Turns, then the turns between two rows, first turn first; the first pair answered:
turn Fif:
[ -6   4  18 -10  12  17   8   4   9  -8   3   3   2   6]  ->  [ -7  -2   3   4   3  25  -1  -5   6 -10  -3  12 -11   0]
[ 18   0 -11  -2   1 -25 -18  -6  -7   2 -14 -11  15  -5]  ->  [ 16  -1  -6 -10  10 -24 -16  -3  -1   3 -16  -9  18  -1]
[  9  -2   2  -2  20  -1 -11  -6   9  14 -13   8   8   4]  ->  [ 12  -3 -10  14   6   1 -16 -11   0  11 -12  10   0  -3]
turn nurav:
[ 12  12 -13  14  -8   8   1 -16  -6  -8  18 -13 -14 -11]  ->  [ 13   7 -19  17  -7   9  -7 -18  -2  -5   9  -6 -17 -12]
[-6  4  4 -9  1  9  0  0  0 -8 -3  6 -1  7]  ->  [ -5   6   6  -8   0   7   5   2  -4 -10   1   0   1   6]
[ 3 -1 -4  4 -6  6  0  5  1  1  3 -3 -4 -6]  ->  [ 2 -2 -5  5 -5  6 -1  5  2 -1  1 -1 -6 -6]
[  2   2  17 -13   8 -13   4  13   5   5   4 -10  17  -1]  ->  [  5   2  13  -6   1 -18   3  12  -2   5   6 -14  18  -3]
turn pemup:
[  8  -5  -7   3  -2 -23 -10   0  -6   7  -7  -1   9  -4]  ->  [  3  -5   3 -12  12 -18  -8   5   5   8  -9   1  12   3]
[ 4 -1 11  6 -3 -5 19 -9  4  4  4 -3 -7  6]  ->  [  6  -2   6  14  -8  -7  15 -10   1   4   2  -3  -8   3]
[-3  0 -3  8 -6 11 -4 -9 -1 -2 -2  8 -9 -3]  ->  [ -3  -3  -4   6  -1   9  -8 -10   1   3  -8   9  -8  -3]
[ -3   6  -9  11   7   8  12  -1  -3  -3  -9   5 -13  -4]  ->  [ -3   5 -11  11   8   6   9  -1  -1  -2 -13   6 -13  -4]
turn namib:
[-2  0 11 -2  0  5 15  9  0  3  4 -5  4  4]  ->  [ 4 -3  4  3 -5 -8  7  8 -5  9 -2 -8  9  1]
[  2  15  18 -12  12   6  -5  -7   4   9  -2  13  -5  -4]  ->  [  6  13  17 -11  10  -9  -9  -4  -2  15  -6   6   3  -6]
[  0  -6  -3   1  -2  19  11   0   8 -13   1   2   7   5]  ->  [ 4 -4  5 -5  1  6 12  6  5 -7  1 -6 20  8]
[  5  -5 -21  20 -11  -7 -15  -3  -6   1 -12  11 -11   0]  ->  [ -6   1  -6   6   1  23   2  -3   9 -11   0  18 -21   5]

Between the rows of a pair lie two turns.
[  2  -9  -9   3  13   1 -16  -3  10   7 -24  17   2   7]  ->  [  2  -4   2  -8  19  -4  -9   4  14  10 -19  10  13  12]
nurav then namib
[ -8 -12   2 -15  15   2  -7   9   8  -3  -9   7 -10   5]  ->  [-11  -8   2 -12   8  13   1   4   5 -10   2   6 -18   3]
Fif then namib
[ 10   5   0   6  -4 -13   7   7 -12  -5   5 -12   6   3]  ->  [  7   1   3  -7  12 -12   1   9   0   2 -11  -5  10   7]
pemup then Fif
[-1  8  8  5 -8  2  9  4 -3  2 18 -9  2  4]  ->  [ 1  6 11 -5  1 -7  3  9  1  9  8 -9 10  6]
pemup then Fif
[  1   9  -7   2 -14 -19   8   6   2  -6  -1  -8 -13 -13]  ->  [  0   7  -2  -7  -4 -27   3  10   9   0 -11  -7  -6 -11]
pemup then Fif
[  7  10 -13  13  14  18  14   6 -14  -3  -1   2  -6  -6]  ->  [ 11  12  -5   5  17  -1  15  14 -16   5  -1  -9  11  -2]
namib then namib
[-10   1   9 -13  14  12  16  12   4   1   6   4   5   6]  ->  [ -9  -3   8 -15  18   7  10  13   7   6  -1   5   8   6]
Fif then namib
[ -1  10  -9  28 -18   8  -6 -10  -8   5  -7  10 -14  -5]  ->  [ -7   6   3   4   9  12 -11  -7  14  13 -25  21  -8   4]
pemup then nurav
[  2   7   9  -3   6 -13  -6  13  -6  -1   1 -11 -10   7]  ->  [ -2   8  11  -4  10   0  -1  11   0  -6   4  -5 -18   8]
Fif then pemup
[  4   5  -7  15 -20  11  12  -2 -11  -5   9  -4 -12  -7]  ->  [ -5   5   7   0  -4  23  20   0   3  -8   9   0 -12  -1]
nurav then namib
[ -5   0   4 -13   6  15  -4  -1  -3  -1   5   1  -1  -1]  ->  [ -2   4   5  -5  -2   9  -1   0 -13  -1  14  -6   2  -4]
nurav then nurav
[  6  -5  -6  13  -8 -25 -15  -6 -15  13  -9  -3  11  -3]  ->  [ -8  -6  -9  10  -1  20  -7 -17   2  -2  -8  20 -18  -3]
namib then nurav
[ -2   4  -3  -7  14  18   7 -12   5   5   0  16  -7  -9]  ->  [  8   1  -3  -9  11 -15  -1  -4  -4  18  -7   3  16 -10]
namib then namib
[ -3   1  14 -17  13   9   1  -9  11   5  -8   0  18  12]  ->  [  3  -2   7 -11   8  -7  -9  -9   3  11 -16  -2  24   9]
namib then nurav
[ -3  -7  -2  -6   8   4  17   6   5 -14   5  -3   1  -6]  ->  [  3  -9  -7  -2   3 -14  10   8  -1  -7   0 -10  11  -8]
namib then nurav
[ -3  -8   4  -2   0 -21  -8   5   0   5  -3  -3   9   0]  ->  [ -3 -10  -4   5  -5 -17 -13   0  -2   3  -5   1   4  -3]
pemup then namib
[ -5  -8  -7   6   3  23 -11  -8  13  -8 -15  13 -19   0]  ->  [  2  -7 -16  22 -15   9 -12  -9  -4  -6  -8   4 -16  -5]
Fif then nurav
[  0   2 -15  16 -19   0  12   3 -16 -11   9   4 -14  -1]  ->  [ -1   5  -7  11 -16   4  20   6 -13 -15  16   3 -13   1]
namib then nurav
[-11  16   2   4 -15  -8   8  -4  -5 -10   2 -11   4   0]  ->  [-10  13   6  -5  -5 -17   3   1   1  -3  -8 -12  13   3]
pemup then Fif
[ -7   6  -9   8  -2  15  10 -18  13 -19  -2   7 -18  -1]  ->  [ -1   7 -13  20 -16   2  10 -17   0 -17   4  -3 -13  -5]
Fif then nurav
[  1  -5  17 -18   5   4  14   6  -4  -3  -1  -4 -12   8]  ->  [  9 -11  -4   2 -10 -14  -4   0 -15   3 -13  -4 -13   0]
namib then namib
[ -8  -1  20 -10   9  17  14  -1  13  -8  11   2  -3   3]  ->  [ -3  -1   2  16 -14  15   8 -10  -3 -13  13   2 -16  -6]
Fif then Fif
[-13   0  -6 -14   1  30   4   8   4  -1   9 -10  -3   1]  ->  [-10   3   0 -20   4  16   7  14   2   3  12 -20   8   3]
Fif then namib
[-4  5 11 -6 10 -1 11 10  4 -6  6  5  1  5]  ->  [  5   1   2   2   2 -21  -1   9  -3   2  -4   1   9   2]
namib then nurav
